D: rows in a few groups, each row roughly a mix of its group's directions:
D (109 x 10):
-4 -26 7 -14 -8 14 -66 -42 -21 -21

33 42 1 42 -33 -8 16 -33 3 31

-23 -12 -36 56 -17 14 22 -6 -39 -23

-7 8 -33 45 -7 35 5 -4 -29 -53

5 56 24 -44 4 -15 -41 -20 3 15

-12 -68 -39 27 -3 10 13 29 0 3

-24 -16 -41 48 -26 -4 24 -9 -22 -39

-2 -34 26 47 -3 1 38 -51 -5 -9

8 65 44 -26 -4 -3 -19 -25 0 -17

-29 -11 5 -36 -38 39 5 51 10 -14

-6 -68 -43 27 10 -1 25 11 4 -1

19 -6 10 -37 -38 -29 46 -17 -1 -40

-8 0 68 0 -9 -10 14 -2 -55 10

-65 31 -26 -7 8 -4 28 33 -17 7

-51 -34 -11 36 35 29 -18 4 -21 10

-48 -31 20 31 25 15 47 -1 -13 -20

21 -31 39 -52 0 -32 29 -10 22 -5

-33 2 -19 38 37 37 -47 12 -1 16

-24 9 48 5 1 -20 48 26 -39 19

-26 -24 2 11 57 29 -47 8 21 9

-54 -30 12 10 48 6 2 13 -17 -37

-20 4 -36 54 -20 -7 -49 21 3 -14

-8 -36 -29 41 11 -36 -27 -36 29 -1

18 -16 -22 -39 7 14 27 58 7 -35

-34 15 -6 -10 -45 34 -12 54 12 -18

-42 48 -2 -21 -31 6 2 -31 39 -11

0 12 36 -14 -10 -67 6 3 37 -21

-22 -5 -33 56 7 20 -10 2 -7 -54

-14 -23 -31 48 -14 0 24 -9 -17 -55

-19 75 -5 -1 -28 -15 -28 13 2 -12

59 14 -16 -15 -53 -5 -5 -19 -1 26

-25 36 -4 -20 30 -11 26 64 6 8

-23 3 17 -35 44 10 11 60 6 -17

-25 29 -39 30 -26 -12 -24 -3 33 -42

-23 -8 -21 -20 43 -34 -42 38 24 -9

-4 29 -4 14 -49 19 56 -15 -10 30

22 -55 -20 23 35 4 12 25 -33 24

24 29 40 -22 -12 -52 7 4 33 -26

-13 32 -17 3 -61 -30 32 -6 -32 1

10 -59 -13 -8 30 -1 35 -14 0 -45

42 -18 -8 -8 -27 17 -47 -47 -13 -14

-1 45 -13 41 -32 -20 29 -22 -3 40

-8 -27 -14 43 -28 1 -46 46 -11 15

28 -4 17 -23 44 -9 51 -43 -7 3

-16 56 -36 -12 -42 6 -21 5 -15 29

42 -18 38 -35 9 -29 6 -20 -3 45

-19 31 -19 50 -7 -9 -16 7 7 -60

3 14 -17 43 21 17 21 11 -16 -65

63 24 15 5 -26 -1 -27 -25 30 23

-4 -35 4 31 4 -19 12 -58 11 -45

-21 48 29 -34 6 32 17 45 2 9

18 38 -49 11 -50 -3 5 -4 3 -35

-6 32 -20 -17 -60 -49 16 -4 8 -7

-43 2 16 30 -38 11 6 -39 11 44

-63 -13 3 20 27 -17 30 12 -37 -13

30 19 -15 4 56 -35 5 -47 -9 6

-9 67 32 -21 -23 -1 -15 -24 16 -23

-41 -41 7 15 35 7 9 -3 -37 -42

47 3 14 -3 20 -32 35 -25 -1 50

52 -18 -15 42 -8 -16 48 -18 15 5

52 22 -15 13 -48 3 3 -35 16 28

6 25 28 -57 -8 -9 -8 5 1 57

27 41 -12 34 -34 -21 34 -15 -1 38

13 34 9 10 -47 27 47 -19 -25 22

22 -6 35 -18 54 11 -34 9 42 -6

-3 11 50 -34 -29 53 -10 -12 -23 0

-8 34 -26 16 -55 -5 30 -5 -45 1

22 -57 34 3 37 15 34 -11 -15 -11

11 -65 19 -23 27 4 20 -10 1 41

-1 -28 -34 44 37 -26 -8 -10 44 -14

19 -41 -31 7 7 9 17 63 -5 -27

26 -12 20 16 39 -17 -4 -41 -22 -51

19 11 -25 41 -6 -9 -42 57 -16 -5

12 51 9 -8 15 -22 23 -58 19 -16

2 -49 -39 -16 -10 7 8 -9 4 61

23 -21 -6 30 22 36 9 -7 -5 -66

4 11 24 61 -7 14 -2 -57 16 4

36 -34 -9 54 6 -2 36 -34 3 -18

-42 29 -12 2 36 -13 9 43 44 13

-4 20 -42 57 -13 -15 -28 18 8 -33

15 -48 -17 69 -7 -17 15 -1 -1 -7

-7 1 -14 -57 14 -2 18 64 -6 -6

-34 -27 11 33 9 28 52 -16 -28 -23

7 -40 3 9 19 -4 26 -31 1 -67

0 -54 -29 7 -2 8 3 42 3 -50

-43 -34 -5 44 35 27 -10 3 -28 21

30 -20 30 -17 25 -11 -11 -7 -32 61

4 16 -17 -21 -10 6 -19 55 -3 60

-30 -45 11 -39 4 25 28 -18 -32 -27

-55 -32 13 21 33 -8 20 5 -35 -26

18 -25 -9 -19 29 -3 -70 -4 5 -32

-3 -9 79 -4 27 25 -1 10 -12 -18

26 24 -25 -57 -22 -13 2 44 -2 23

13 47 -22 -25 -8 -31 -29 30 27 34

-22 -37 23 1 37 44 -13 -8 8 -46

34 -26 -2 15 39 -40 7 -54 -6 6

-54 -33 11 25 37 1 18 -1 -28 -31

9 -21 13 -46 24 -16 -28 1 59 15

41 -24 -22 35 -1 -35 -31 -40 23 0

10 15 -29 49 28 1 15 1 -12 -59

-21 36 -11 -13 -23 -34 -28 12 18 56

-35 -5 -31 17 -3 33 -23 40 -10 -48

-31 -18 19 -16 -34 43 8 30 4 -48

7 32 3 -41 25 -31 -31 -51 12 -2

-37 -39 -18 53 -32 20 23 1 12 -12

-4 -57 5 35 14 -34 26 -7 18 -35

28 31 -32 -28 -53 -23 4 -6 28 -22

41 15 34 -35 30 0 -28 10 44 13

-20 14 -12 -29 -18 -6 -17 5 -6 77
one row of each group, then the others: which group is each in?
40 -15 -12 1 37 -38 -20 25 48 -1 : B
14 -29 -18 14 30 -36 -6 -50 8 -43 : J
26 18 47 -17 47 10 -35 14 29 14 : K

-24 17 -41 44 2 27 -32 13 -14 39 : K
20 -10 1 26 46 -1 -32 8 -53 31 : J
-38 35 -10 47 -36 -1 -2 -34 26 -3 : J
-13 -55 -11 32 -35 21 20 39 6 -13 : J
70 -42 -13 -9 -13 -21 25 3 3 1 : B
14 -32 -17 -30 -3 10 5 -6 0 75 : K
-18 69 -20 -3 -40 -17 -25 11 2 9 : K
-4 -13 -31 44 29 -2 8 -12 63 -9 : B
-12 37 -14 40 -24 -39 28 -11 -6 43 : B
